Here are some points:
[-0.3  3.4 -2.7 -4.2 -1.5 -1.8  2.7  1.2 -2.8  0.4 -0.5 -0.2  0.3 -0.1 -0.3 -0.3  0.1  1.  -0.9 -0.2 -0.6 -0.2  0.5  0.6  0.1  0.4 -0.8]
[ 1.7 -2.5  1.2  2.7 -1.6  2.4 -2.3 -0.3  0.6 -1.6 -0.3 -1.5 -0.4 -0.4 -0.3 -0.7 -2.2 -0.4 -0.4  0.  -0.5 -0.7 -1.3 -1.2 -0.8 -1.4  0.1]
[ 2.6  3.2 -1.5 -3.  -1.9  1.5  3.3  3.1 -3.1 -0.5  0.3  0.1  0.4 -0.1  0.6  0.6 -1.2 -2.1  0.1  0.8  0.1 -0.1  0.7  1.  -0.4  0.6  0. ]
[-2.   0.2 -1.5 -1.8  0.5 -1.9 -0.3 -1.5 -0.8 -0.7 -0.9 -0.5 -0.9 -0.7 -0.9 -0.7 -1.  -1.9 -0.9 -1.  -0.3 -0.3 -0.5 -0.1 -0.2 -0.2 -0.7]
[1.9 0.1 5.1 2.9 3.3 2.8 3.6 3.1 3.2 2.1 1.3 1.3 1.  1.2 2.5 1.2 0.5 6.6 0.9 1.7 1.5 1.  1.9 0.3 1.1 1.6 2.5]
[ 0.7 -3.3  2.8  3.9  0.1  2.  -2.4 -1.2  2.7 -0.6 -0.2 -0.9 -0.4 -0.5  0.1 -0.3 -1.2  1.1 -0.7 -0.4 -0.1 -0.3 -1.  -1.4 -0.3 -0.7  1.1]
[ 0.1 -1.3 -1.6  0.8 -1.4 -0.7 -3.4 -2.3 -0.1 -0.9 -0.1 -0.2 -0.6 -0.3 -1.  -0.2 -0.9 -4.4  0.1 -0.6  0.4 -0.5 -1.   0.6 -0.2 -0.6 -0.3]
[ 1.  -4.2  2.6  2.8 -0.9  2.2 -2.3 -0.5  1.4 -1.7 -0.7 -1.7 -0.7 -1.6  0.1 -1.6 -3.9  1.  -1.3 -0.6 -0.9 -1.6 -1.3 -2.4 -1.3 -2.  -0.1]
[ 1.3  0.6  1.8 -0.9 -0.3  1.6  2.6  2.6 -0.5  0.3 -0.3 -0.2 -0.1 -0.1  0.7  0.  -0.6  0.8 -0.5  0.1 -0.3 -0.8  0.3 -0.7 -0.8 -0.4  0. ]
[ 1.8 -1.3  1.9  2.1 -1.   2.6  0.1  1.9  0.7 -0.5  0.3 -0.2  0.   0.3  0.7 -0.1 -1.1  0.7  0.   0.7 -0.2 -0.4  0.  -0.3 -0.8 -0.2  0.6]
[ 0.9 -1.7  3.6  1.9  1.7  1.2  0.3  1.3  2.1 -0.1  0.3 -0.6 -0.5 -0.2  0.6 -0.2 -0.3  4.  -0.4 -0.2  0.4  0.   0.7 -1.  -0.1 -0.5  0.7]
[ 0.4 -3.6  4.9  3.8  2.5  2.1 -0.7 -0.1  3.7  0.2  0.5 -0.7 -0.4 -0.5  1.2 -0.5 -2.7  4.5  0.1 -0.2  0.9 -0.2 -0.3 -0.9  0.3 -0.5  1.2]
[-0.1  1.9 -0.3 -2.6  0.6 -0.2  3.2  1.6 -1.   0.3 -0.6  0.   0.   0.2  0.4 -0.1 -2.3 -0.3  0.8 -0.2 -0.3 -0.6  0.8  0.3 -0.1  0.9 -0.4]
[ 2.7 -0.3  4.9  2.9  2.2  4.1  2.7  3.7  2.2  0.9  1.   0.9  0.9  1.1  2.1  0.4 -1.7  4.7  0.9  1.3  1.   0.4  1.   0.2  0.4  0.3  2.2]
[-3.3 -0.7 -2.  -0.8  0.5 -3.2 -2.5 -3.4  0.5  0.1 -1.1 -0.1 -0.8 -0.8 -1.5 -0.9  2.5 -2.2 -0.2 -1.1  0.  -0.1 -1.   0.   0.1 -0.8 -1.4]
[ 1.  -1.8  3.7  1.4  1.3  2.6  0.9  2.2  1.7  0.  -0.1 -0.2 -0.7 -0.6  1.4 -0.6 -3.4  2.6  0.2  0.5 -0.1 -0.6  0.  -1.  -0.7 -0.3  0.9]
[ 0.7  2.8 -2.5 -2.2 -1.1 -0.3  1.6  1.2 -2.3  0.9  1.   0.6  0.9  0.4  0.5  0.8  0.9  1.2 -0.1  0.6  0.2  0.8  0.9  1.3  0.7  0.9  0. ]
[-1.2  1.  -1.3 -1.4  0.5 -1.1  0.6 -0.5 -0.8  0.1 -0.2  0.  -0.2  0.3  0.2  0.1 -0.9 -1.3  0.6 -0.2  0.4 -0.1  0.4  0.4  0.4  0.5  0. ]
[-3.3 -1.3 -0.8  0.2  2.  -3.4 -2.2 -3.4  1.6  0.4 -0.1  0.5 -0.7 -0.2 -1.1  0.2  2.6 -2.1  0.4 -1.   0.6  0.3 -0.1  0.2  0.7  0.5 -0.3]
[-2.6 -0.5 -0.8  1.2  2.3 -2.8 -2.2 -3.   2.   0.5  0.3  1.   0.   0.8 -0.5  0.6  1.9 -1.7  0.8 -0.5  1.   0.8  0.   0.5  1.5  0.3  0.1]
[ 1.5 -0.7  3.3  0.3  0.6  2.5  2.8  2.9  0.1 -0.7  0.   0.  -0.4 -0.4  0.6 -0.3 -1.2  1.8  0.   0.1 -0.3 -0.5  0.2 -1.3 -0.8 -0.8  0.4]
[ 2.3  0.6  3.7  0.3  0.3  3.6  3.6  4.3  0.1  0.8  0.6  0.2 -0.1 -0.5  1.4  0.1 -1.2  0.3  0.1  0.4  0.1  0.   0.5  0.  -0.2  0.2  0.6]
[ 0.  -3.9  4.1  2.2  1.   1.4 -0.4  0.1  2.2 -1.3 -0.9 -2.1 -1.1 -1.3  0.6 -1.8 -4.8  3.1 -1.3 -0.8 -0.8 -1.8 -1.6 -2.3 -1.5 -1.5  0.5]
[-2.4 -1.2 -1.6  0.7  0.6 -2.8 -2.9 -3.4  1.1 -0.1 -0.3  0.2  0.  -0.4 -1.4 -0.3  1.5 -3.7  0.3 -0.8 -0.1  0.  -1.1  0.3  0.1  0.2 -1. ]
[ 1.2 -1.4  0.9  0.7 -1.6  2.1 -0.9  0.6 -0.1 -1.5 -0.8 -1.4 -0.9 -1.3 -0.4 -1.  -3.2 -0.8 -1.3 -0.3 -0.6 -1.4 -1.  -0.7 -1.3 -1.5 -0.8]
[-0.3 -2.9  1.3  2.  -0.3  0.8 -3.1 -1.9  1.2 -0.9 -0.1 -1.2 -0.7 -0.6 -0.4 -1.2  0.1 -0.7 -0.6 -1.1 -0.8 -0.6 -1.3 -1.3 -0.9 -1.4 -0.2]
[ 4.4  1.9 -0.6  1.9 -3.3  3.9 -0.2  2.1 -1.5  0.5  1.7  0.6  2.2  1.5  1.2  1.2  1.   1.8  0.7  1.9  0.4  1.2  1.   1.2  0.5  0.4  1.1]
[-5.5 -3.6  1.4  1.6  5.3 -4.3 -2.9 -4.5  4.2 -0.2 -1.  -0.3 -1.3 -0.8 -0.7 -1.3  0.   1.1 -0.3 -1.6  0.8 -0.5 -0.7 -1.5  0.2 -0.3 -0.3]
[ 4.1  3.7 -0.4 -1.6 -3.   3.2  3.4  4.3 -2.7  0.7  0.8  0.9  1.3  1.7  1.2  1.6 -1.2  0.   0.9  2.5  0.   0.5  1.9  1.8  0.3  1.   0.5]
[ 0.4 -0.6 -0.6  1.5 -0.9  0.9 -2.  -1.2  0.9 -0.2  0.9  0.1  0.6  0.8  0.   0.7 -0.8 -2.5  1.2  0.8  0.6  0.   0.   1.1  1.   0.2  0.4]
[-1.6  4.9 -3.9 -5.1  0.4 -3.1  4.2  1.  -2.9  1.9 -0.1  1.4  0.6  0.8 -0.3  0.9  5.   3.3  0.2  0.1  0.   1.5  1.7  0.7  0.8  1.3 -1. ]
[ 0.3  3.9 -2.7 -3.  -0.6 -1.3  3.3  1.4 -2.6  1.1  0.   1.   0.6  0.7  0.7  0.9  2.5  2.9  0.2  0.5  0.   1.1  1.   0.9  0.3  1.7 -0.4]
[ 3.8  3.4 -1.  -2.6 -3.9  2.8  3.3  4.  -3.7  0.   0.2 -0.2  0.1  0.3  0.3  0.5 -0.9 -1.2 -0.2  2.1 -0.6 -0.1  1.1  0.9 -1.3  0.1 -0.3]
[ 3.2  2.7 -2.3 -2.7 -4.4  1.5  1.5  2.5 -3.9 -0.6 -0.3 -0.6 -0.2  0.  -0.5  0.2 -3.1 -1.3 -0.6  0.7 -1.6 -1.2  0.4  0.5 -0.9 -0.2 -0.5]
[ 1.9 -1.2 -1.4 -0.9 -4.3  1.1 -2.   0.1 -2.5 -2.4 -1.8 -2.6 -1.5 -1.6 -1.6 -1.6 -2.9 -2.6 -2.  -0.9 -2.2 -2.3 -2.5 -2.  -2.6 -2.5 -2.2]
[-4.7 -4.6  3.7  3.2  5.7 -3.1 -2.4 -3.8  5.2  0.2 -0.5 -0.2 -0.9 -1.  -0.4 -0.8  1.   4.  -0.3 -1.9  0.9  0.  -0.8 -1.8  0.1 -0.4  0.6]
[-0.6 -4.3  5.1  5.9  3.8  1.2 -2.9 -1.6  5.5  0.6  1.2  0.2  0.8  0.6  1.4  0.2  0.6  3.7  0.6  0.   1.8  0.7 -0.4 -0.8  0.8  0.2  2. ]
[-0.1 -1.1  3.9  0.1  3.1  1.   2.6  1.5  1.3  0.3 -0.2 -0.8 -0.4 -1.2  0.7 -0.9  0.   5.5 -1.1 -0.6 -0.4 -0.4 -0.3 -2.4 -1.2 -0.5  0.3]
[ 4.4  3.7  1.2 -0.7 -1.6  4.3  4.7  5.  -1.6  0.9  1.2  0.8  1.6  1.2  1.7  1.   0.1 -0.8  1.1  2.3  0.7  0.9  2.   1.5  0.2  1.2  1.2]
[ 2.   2.5 -1.1 -0.1 -1.2  1.5  0.9  1.1 -0.3  1.   1.1  1.7  1.9  1.7  1.1  1.7 -0.3  1.1  1.4  1.9  1.   1.2  1.1  1.9  1.3  1.3  0.6]
[ 3.1  1.3 -0.8 -2.4 -3.7  2.6  1.7  3.2 -3.5 -1.  -0.7 -1.  -1.  -0.7 -0.4  0.  -2.4 -3.2 -1.   0.2 -1.8 -1.3 -0.3 -0.5 -2.1 -1.2 -0.9]
[ 3.9  2.8 -2.2 -2.3 -4.8  2.5  1.9  2.9 -4.7 -0.5 -0.2 -0.9 -0.2  0.1 -0.5 -0.5 -1.7 -1.9 -0.9  0.8 -1.5 -0.9  0.1  0.5 -1.3 -0.5 -0.8]
[-4.2 -3.5  3.7  3.9  6.2 -2.3 -2.6 -4.1  6.5  0.8  0.8  1.   0.6  0.2  1.   0.2  1.2  3.2  1.4 -0.8  2.3  1.   0.2  0.   1.6  0.9  1.6]
[-1.2  0.1 -1.1 -0.4  0.2 -1.3 -1.  -1.5  0.   0.2 -0.2  0.  -0.1  0.2 -0.3  0.6 -0.2 -2.4  0.3 -0.1  0.6  0.6  0.1  1.1  0.2  0.4 -0.2]
[ 2.7  0.   0.6  2.8 -1.6  2.9 -1.7  0.2  0.6  0.3  1.4  0.4  1.1  0.9  1.   1.4  0.3 -0.3  0.6  1.4  0.2  0.4  0.6  0.9  0.6  0.3  1.4]
[-4.8  0.4 -3.7 -2.9  0.7 -5.6 -1.3 -3.4 -1.1 -0.2 -1.2 -0.1 -0.7 -0.3 -2.6 -0.6  7.4  0.1 -1.4 -2.  -0.7  0.2 -1.  -1.1 -0.4 -0.7 -2.4]
[ 1.   1.6 -2.2 -2.2 -1.7  0.2  0.5  0.4 -1.8 -1.  -0.3  0.3  0.4  0.3 -0.2  0.2 -0.4 -0.8  0.1  0.1  0.  -0.1  0.3  0.9  0.6  0.6  0.1]
[-5.9 -4.7  3.   3.3  7.4 -4.8 -3.2 -4.8  6.1 -0.1 -0.5  0.4 -0.3 -0.5 -0.2 -0.5  0.3  2.   0.3 -1.3  2.   0.2 -0.8 -1.2  1.1  0.1  0.1]
[ 4.5  2.9  0.  -0.3 -3.2  3.9  2.2  3.3 -2.   0.7  1.3  0.5  0.7  1.1  0.9  0.9  0.   0.6  1.1  1.8 -0.3  1.   1.3  1.1  0.   0.5  0.7]
[ 2.2  1.8 -1.9 -1.2 -3.1  1.9  0.9  1.6 -2.6 -0.3  0.2 -0.1  0.3  0.3 -0.1  0.2 -2.2 -0.9 -0.4  0.7 -0.9 -0.4  0.6  0.9  0.   0.4 -1.1]
Here are 24 more points, each followed by its number:
[-0.4 -1.7 -1.6  0.5 -1.3 -0.3 -2.5 -1.5  0.1 -1.3 -0.8 -0.9 -0.5 -0.7 -1.1 -0.7 -1.2 -4.1 -0.5 -0.9 -0.5 -0.5 -0.8  0.   0.  -1.2 -0.7] 0
[ 3.5  2.8  0.9 -1.8 -2.1  3.5  3.9  4.4 -2.6  0.3  0.4  0.1 -0.1  0.4  0.7  0.5 -1.1 -2.7  0.3  0.7 -0.2 -0.6  1.5  0.8 -0.7  0.2  0.4] 1
[ 2.1 -2.4  1.9  3.  -1.4  2.1 -2.1 -0.2  1.3 -0.5  0.4 -0.9 -0.9 -0.6  0.2 -0.6 -1.2 -0.2 -0.1 -0.1 -0.6 -0.7 -1.1 -0.9 -0.9 -1.4  0.2] 2
[-4.5 -4.6  2.4  2.1  4.5 -3.3 -2.9 -3.6  4.3 -0.6 -0.4 -0.4 -1.2 -1.1 -0.3 -0.9  0.2  1.8 -1.  -1.5  0.3 -1.  -1.5 -2.2  0.1 -0.5 -0.4] 3
[ 3.   3.6 -1.6 -3.1 -3.2  2.   3.1  3.8 -4.4 -0.5  0.  -0.2 -0.2  0.2  0.  -0.4 -0.5 -2.8 -0.5  1.1 -1.  -0.3  0.5  0.8 -0.9  0.3 -0.3] 4
[-1.8 -2.5  0.3  2.   1.  -1.7 -3.  -3.2  1.7 -0.7 -0.6 -0.1 -0.6 -0.2 -0.3 -0.1 -0.8 -1.9  0.  -0.5  0.4  0.  -1.  -0.3  0.2 -0.8 -0.5] 5
[-2.6  0.8 -2.3 -1.7  0.1 -2.9 -1.  -1.7 -0.7 -0.3 -0.9  0.1 -0.6 -0.6 -1.9 -0.5  2.4 -1.6 -1.1 -1.3 -0.5 -0.3 -0.4 -0.5 -0.5 -0.3 -1.1] 6
[-3.2  1.1 -1.3 -0.4  2.2 -3.5 -0.1 -1.8  0.9  1.5  0.5  1.6  0.4  0.7 -0.4  1.5  7.   0.8  0.4 -0.2  1.   1.2  0.7  0.3  1.2  0.8 -0.3] 7
[-5.3 -4.6  2.   2.2  4.4 -3.5 -3.5 -4.4  4.2 -0.6  0.  -0.6 -0.9 -0.9 -0.6 -0.7 -0.1  0.7 -0.7 -2.1  1.  -0.5 -1.5 -0.9  0.3 -0.9 -0.2] 8
[-0.3  1.  -2.6 -1.7 -1.3 -1.3 -0.6 -0.5 -1.6 -0.6 -0.6 -0.1  0.3  0.  -0.6  0.3  0.1 -1.6 -0.2 -0.1 -0.8  0.  -0.3  0.4  0.1  0.  -0.8] 9
[ 1.9  1.  -1.6 -0.4 -2.9  1.3 -0.3  0.8 -1.8 -0.1 -0.2 -0.3  0.8  0.6  0.1 -0.4 -0.6 -0.9  0.1  0.9 -0.1  0.3 -0.2  0.5 -0.1  0.1 -0.4] 10
[ 1.1 -1.   2.4  1.1  0.3  1.5  0.8  1.4  0.8 -0.4 -0.6 -0.7 -0.5 -0.5  0.3 -0.7 -1.9  1.5 -0.5 -0.1 -0.2 -0.8 -0.2 -1.6 -1.  -0.7  0.1] 11
[-3.1  3.5 -0.3 -3.6  4.  -3.2  4.6  1.3 -0.3  2.   0.4  1.8  0.9  0.6  0.8  0.5  2.5  2.   1.1  0.5  1.6  1.   1.7  1.4  1.   2.4 -0.1] 12
[ 3.9  2.8 -0.9 -1.  -4.   3.3  2.   3.3 -2.5  0.5  0.6  0.   1.2  1.3  0.7  0.3 -2.1 -0.3  0.4  2.  -0.8  0.7  1.3  1.5  0.   0.4  0.9] 13
[-3.6 -3.3  1.2  1.9  3.6 -2.7 -3.1 -3.7  3.1 -0.4 -0.8 -0.3 -0.6 -0.8 -1.  -0.8 -0.5 -0.5 -0.2 -1.3  0.2 -0.7 -1.  -0.8  0.7 -0.4 -0.3] 14
[-2.7 -0.7 -2.3 -0.5  0.1 -3.4 -2.2 -2.6 -0.5 -0.5 -1.1 -0.3 -1.4 -0.7 -1.5 -0.4  1.1 -3.6 -0.5 -0.9 -0.2 -0.4 -0.7 -0.1 -0.5 -1.  -1.5] 15
[-1.2 -1.2 -0.5  1.3  0.2 -1.2 -2.3 -2.6  1.3  0.   0.5  0.3  0.   0.2 -0.5  0.2  0.5 -3.1  0.5  0.2  0.7  0.2 -0.3  1.1  0.6  0.1  0.1] 16
[ 2.   1.5 -1.5  1.4 -1.9  1.4 -1.5 -0.2 -0.1  1.   1.2  0.4  1.9  1.7  0.6  0.8  1.8 -0.9  1.5  1.6  0.7  1.3  0.4  1.9  1.5  1.   0.4] 17
[-0.1 -2.1  0.7  2.2  0.   0.8 -2.7 -1.7  1.1 -0.3  0.1 -0.1 -0.6 -0.5 -0.3 -0.1  0.  -1.2  0.4 -0.1  0.2  0.  -0.9 -0.7  0.  -0.5  0.1] 18
[-1.  -3.1  2.2 -0.3  0.6 -0.2 -0.5 -0.4  0.9 -1.5 -1.4 -2.7 -1.6 -2.2 -0.8 -2.2 -2.6  2.9 -2.2 -1.9 -1.5 -1.7 -1.9 -3.2 -2.2 -1.8 -0.7] 19
[-0.5  2.3 -3.1 -2.5 -2.  -1.5  0.9  0.1 -3.1  0.7  0.1  0.  -0.3  0.2 -0.8 -0.1  3.2  1.7 -0.4 -0.7 -0.8  0.5 -0.4  0.3 -0.7  0.6 -1.2] 20
[-2.4 -0.9 -0.6  1.5  1.9 -2.3 -1.9 -2.7  2.1  0.6  0.1  1.1  0.1  0.7 -0.3  0.6  4.  -1.8  0.6  0.1  1.5  1.1 -0.2  0.7  0.9  0.7 -0.2] 21
[-2.   0.1 -3.4 -1.1 -1.2 -2.9 -2.4 -2.6 -0.9 -0.1 -0.8 -0.3 -0.9 -0.6 -1.7  0.1  5.9 -0.9 -0.5 -1.2 -1.1  0.  -1.2 -0.8  0.2 -0.8 -1.5] 22
[-0.4 -1.8  5.4  3.5  4.6  1.4  1.5  0.7  4.3  1.3  1.   0.3  0.5  0.5  2.3  0.7  0.6  7.8  0.5  0.   1.4  1.1  0.7 -0.9  1.1  0.8  2.1] 23
Which three of these numbered points are nearest to each point below, ignoring the 2 directions in which the first points spread most? Their numbers follow each, nearest first.
[-1.6  1.  -3.3 -2.9 -1.  -2.6 -0.5 -1.1 -1.8 -0.2 -0.7 -0.6 -0.9 -0.5 -1.3 -0.4  1.3 -1.2 -0.7 -1.  -0.6 -0.3 -0.7  0.1 -0.1 -0.2 -1.5] > 3 6 8
[-2.7  1.3 -1.6 -0.2  2.3 -3.   0.3 -1.3  0.8  1.2  0.9  1.6  0.1  0.9 -0.7  0.9  5.6  0.6  0.7 -0.1  1.5  1.2  0.7  1.   1.6  1.5  0.3] > 7 23 21
[ 3.3  2.  -1.8 -0.7 -4.1  2.4  0.2  1.8 -2.5  0.   0.2 -0.5  0.4  0.4  0.2  0.1 -1.8 -0.2  0.   1.3 -1.1 -0.7  0.   0.4 -0.2  0.  -0.1] > 10 9 18
[ 2.3 -1.4  1.1  3.  -1.3  3.1 -2.  -0.1  0.8  0.   0.5 -0.7  0.4  0.5  0.4  0.2  0.6 -1.1  0.5  0.7  0.3  0.3 -0.6 -0.4  0.4 -0.8  0.8] > 18 10 2
[-0.1  3.9 -3.1 -5.3 -1.8 -1.1  3.9  2.6 -4.2  0.2 -0.5  0.1  0.2  0.3 -0.1  0.3 -0.6 -0.4 -0.5  0.  -0.7 -0.2  0.9  0.5 -0.5  0.5 -1.2] > 3 8 6
[-1.4  1.9  1.7 -1.6  5.1 -1.6  4.5  1.4  1.3  1.8  0.7  1.8  1.3  1.4  1.6  1.4 -0.5  2.6  1.   0.8  1.8  0.5  2.4  0.9  1.7  2.4  1.4] > 12 23 7
[ 1.4 -3.6  3.5  4.8  0.3  2.5 -2.5 -0.7  3.5 -0.8  0.2 -0.5 -0.2 -0.4  0.5 -0.3 -1.7  0.   0.4  0.4  0.4  0.1 -0.4 -0.6  0.1 -0.5  1.1] > 18 5 0
[-1.  -1.3 -1.2 -0.3 -1.1 -1.3 -2.5 -2.1 -0.3 -1.6 -0.9 -1.  -1.1 -0.6 -0.8 -0.8 -1.8 -3.8 -0.7 -1.4 -1.1 -1.4 -1.3 -0.8 -0.6 -0.7 -1. ] > 0 2 5
[ 1.   4.4 -2.7 -4.5 -0.6 -0.9  4.   2.4 -3.5  0.9  0.1  0.9  1.   0.9  0.5  0.6  1.8  2.3  0.   0.9  0.   0.6  1.2  1.   0.1  1.  -0.2] > 23 20 12
[ 4.1  4.8 -1.  -3.2 -3.2  3.1  4.7  4.9 -4.2  0.5  0.2  0.9  0.7  0.7  0.7  0.8  0.3 -2.5 -0.2  1.3 -0.5 -0.3  1.8  1.2 -0.5  0.8  0.1] > 1 4 6
[-1.2 -1.   0.5  2.   1.2 -0.7 -2.3 -1.9  1.9  0.1  0.6  0.6  0.5  0.5 -0.3  0.5  0.1 -2.5  1.4  0.1  0.8  0.7 -0.2  1.1  0.9  0.2  0.6] > 16 13 5
[ 1.8  3.7 -2.2 -3.2 -2.4  1.   3.   2.8 -3.7  0.   0.   0.1  0.6 -0.1  0.   0.2 -2.1 -1.3  0.   1.1 -0.9 -0.7  1.1  1.  -0.6  1.  -0.9] > 14 8 3
[-3.6 -1.2 -1.8 -0.1  2.1 -4.2 -2.4 -3.7  1.3  0.4 -0.1  0.6 -0.3  0.3 -1.   0.3  4.4 -1.6  0.2 -0.9  0.4  1.  -0.4 -0.2  1.   0.2 -0.7] > 21 6 13
[-4.2 -3.7  2.5  3.2  4.8 -3.  -2.9 -4.   4.7  0.  -0.1 -0.4 -0.1 -0.5 -0.2  0.   0.6  1.5  0.5 -1.3  1.5  0.  -0.9 -1.1  1.2 -0.1  0.6] > 9 13 8
[-4.3 -0.4 -3.  -2.2  0.8 -4.5 -2.1 -3.4 -0.2 -0.4 -1.5 -0.3 -1.2 -0.6 -2.  -0.9  5.  -1.1 -1.2 -1.8 -0.6 -0.2 -1.4 -0.8 -0.4 -0.6 -1.7] > 6 22 20
[-2.8  1.  -2.1 -1.2  1.5 -3.2 -0.1 -1.9  0.   1.1  0.4  1.1  0.3  0.3 -0.9  1.   4.9 -0.5 -0.3 -0.4  0.6  1.3  0.8  0.4  0.5  0.9 -0.5] > 7 23 21
[-1.6  0.8 -1.1  0.3  2.4 -2.2 -0.1 -1.4  0.7  1.1  0.7  1.5  0.5  0.7  0.1  0.7  2.7 -0.7  1.   0.6  1.   0.6  0.4  1.   1.3  1.2  0.3] > 21 7 23
[-5.1 -0.8  1.2 -3.   5.4 -5.   2.6 -1.4  1.3  0.3 -1.1  0.2 -1.6 -1.1  0.  -0.8 -1.3  2.3 -1.3 -1.9  0.4 -1.3  0.  -1.4 -0.6  0.7 -0.9] > 3 12 23
[-3.9 -0.2  2.5 -0.5  7.  -3.3  2.9 -0.1  3.3  1.6  0.   1.   0.2  0.   0.9  0.8 -1.4  4.7  0.  -0.5  1.5  0.3  1.3 -0.3  1.2  1.5  0.7] > 12 23 7
[ 0.7  1.6  0.3 -1.4  0.5  0.6  2.6  1.8 -0.5  0.8  0.4  0.4  0.4  0.2  0.1  0.1 -1.8  0.2  0.3  0.   0.1 -0.6  1.3  0.4  0.1  0.4  0.6] > 8 14 1
[-2.5  2.4 -4.  -5.7 -1.  -3.8  1.6 -0.6 -3.4 -0.4 -1.4 -0.5 -0.9 -0.4 -1.2 -0.6  3.3  2.3 -2.  -1.5 -1.6 -0.5 -0.4 -0.5 -0.8 -0.1 -2.5] > 20 23 3
[-0.9  4.  -2.4 -4.   0.4 -2.8  3.7  1.4 -2.3  2.   0.3  1.   0.8  0.7  0.6  1.2  4.8  3.9 -0.1 -0.3 -0.1  1.5  1.5  0.4  0.3  1.5 -0.3] > 23 7 12
[-2.3 -0.6 -2.4 -0.8  0.2 -2.9 -2.1 -2.8 -0.1 -0.8 -1.  -0.6 -0.8 -0.3 -1.5 -0.9  1.6 -2.5 -0.6 -1.2 -0.3 -0.6 -1.  -0.3 -0.1 -0.7 -1. ] > 15 9 14
[ 0.8  0.9 -2.1 -0.2 -0.8  0.1 -0.6  0.  -0.6  0.7  0.8  0.5  1.4  0.9 -0.1  0.7 -0.3 -1.3  0.8  0.5  0.8  0.9  0.7  1.7  0.8  0.8  0.2] > 13 16 10
[ 1.1  3.9 -1.6 -2.2 -1.1  0.6  3.2  2.2 -2.6  1.5  0.7  0.8  1.1  1.6  0.3  0.8  0.5  1.8  0.6  1.1  0.4  0.5  1.1  2.1  1.1  1.4  0.2] > 23 20 7
[ 0.7  2.8 -3.3 -2.7 -2.4 -1.2  1.   1.  -2.6  0.5  0.1 -0.1  0.3  0.3 -0.4  0.4 -0.1  0.5  0.2  0.3 -0.5  0.3  0.8  0.6  0.5  0.5 -0.9] > 9 13 6
[-6.  -4.3  1.4  0.3  4.5 -4.8 -2.6 -4.2  3.6 -0.5 -1.3 -0.7 -1.6 -2.1 -1.  -1.7 -1.2  1.1 -1.3 -2.5  0.  -0.8 -1.3 -1.2  0.  -1.  -0.4] > 3 11 8
[-0.6  1.  -2.9 -1.5 -2.1 -1.2 -0.9 -1.1 -1.2 -0.3 -0.8  0.2 -0.3 -0.4 -1.  -0.3  0.3 -1.6 -0.5 -0.6 -0.8  0.  -0.6  0.2 -0.1 -0.5 -1. ] > 9 10 14
[ 1.5 -3.2  5.7  5.2  2.9  3.6 -0.9  0.4  4.3  0.2  1.   0.2  0.6  0.7  2.3  0.6 -3.8  3.2  1.4  0.6  1.4  0.7  0.2 -0.4  1.5  0.4  2.5] > 13 16 9
[ 0.6  1.9 -2.1 -0.3 -0.3 -0.5  0.  -0.3 -0.6  1.1  0.9  0.7  1.2  1.2  0.3  1.5  2.7 -0.4  1.2  1.3  1.1  1.7  0.8  1.9  1.3  1.   0.2] > 21 17 7
[ 2.2  0.8  3.   0.6  0.5  2.5  2.9  2.8 -0.1  0.4  0.8  0.6  0.4 -0.1  1.3  0.4 -0.6  1.9  0.1  0.9  0.4 -0.1  0.9  0.  -0.7  0.3  1.2] > 6 4 1
[ 1.7  2.3  0.5 -2.2 -1.   1.9  3.3  3.7 -2.1 -0.1  0.   0.4  0.1  0.3  0.3  0.2 -1.7 -2.6  0.1  1.2 -0.3 -0.1  1.3  0.8 -0.4  0.7  0.6] > 1 4 14
[-1.3  2.9  0.1 -2.9  2.9 -1.7  4.4  1.7 -0.2  1.7  0.5  1.3  1.2  0.8  1.4  1.5 -0.7  0.7  0.7  0.4  1.1  1.1  2.3  1.9  1.   1.7  0.5] > 12 23 7
[ 1.8 -1.1  2.6  2.7  0.2  3.3 -0.4  1.1  1.8  1.   1.6  0.3  0.7  0.7  0.8  0.7  0.6  1.5  0.9  1.   1.2  1.   0.5  0.2  0.3  0.1  1.3] > 21 16 13
[ 1.8 -2.3  2.7  2.2  0.3  2.4 -0.4  0.9  1.4 -0.5  0.3 -0.4 -0.2 -0.1  0.8 -0.6 -2.9  0.8 -0.4  0.6 -0.4 -0.9 -0.4 -1.3 -0.4 -0.8  0.7] > 15 14 5
[ 4.6  4.4 -0.3 -2.  -2.9  3.6  4.8  5.1 -3.8  1.2  0.9  1.2  1.1  1.3  1.   1.5  0.  -1.   0.3  2.2 -0.2  0.2  1.6  1.6  0.1  0.9  0.9] > 21 1 6
[ 3.5  2.8 -1.5 -2.2 -3.   2.2  2.6  3.3 -3.2  0.1  0.5  0.1  1.   0.7  0.6  0.4 -1.6 -1.1  0.1  1.5 -0.5 -0.1  0.8  1.  -0.5  0.2  0.3] > 9 14 8
[ 0.1 -3.4  2.9  3.4  2.   0.9 -2.  -1.1  2.6  0.   0.1 -1.1 -0.8 -0.6  0.2 -0.7 -0.4  2.7 -0.8 -0.3  0.  -0.4 -0.9 -1.3 -0.3 -0.8  0.6] > 9 10 11
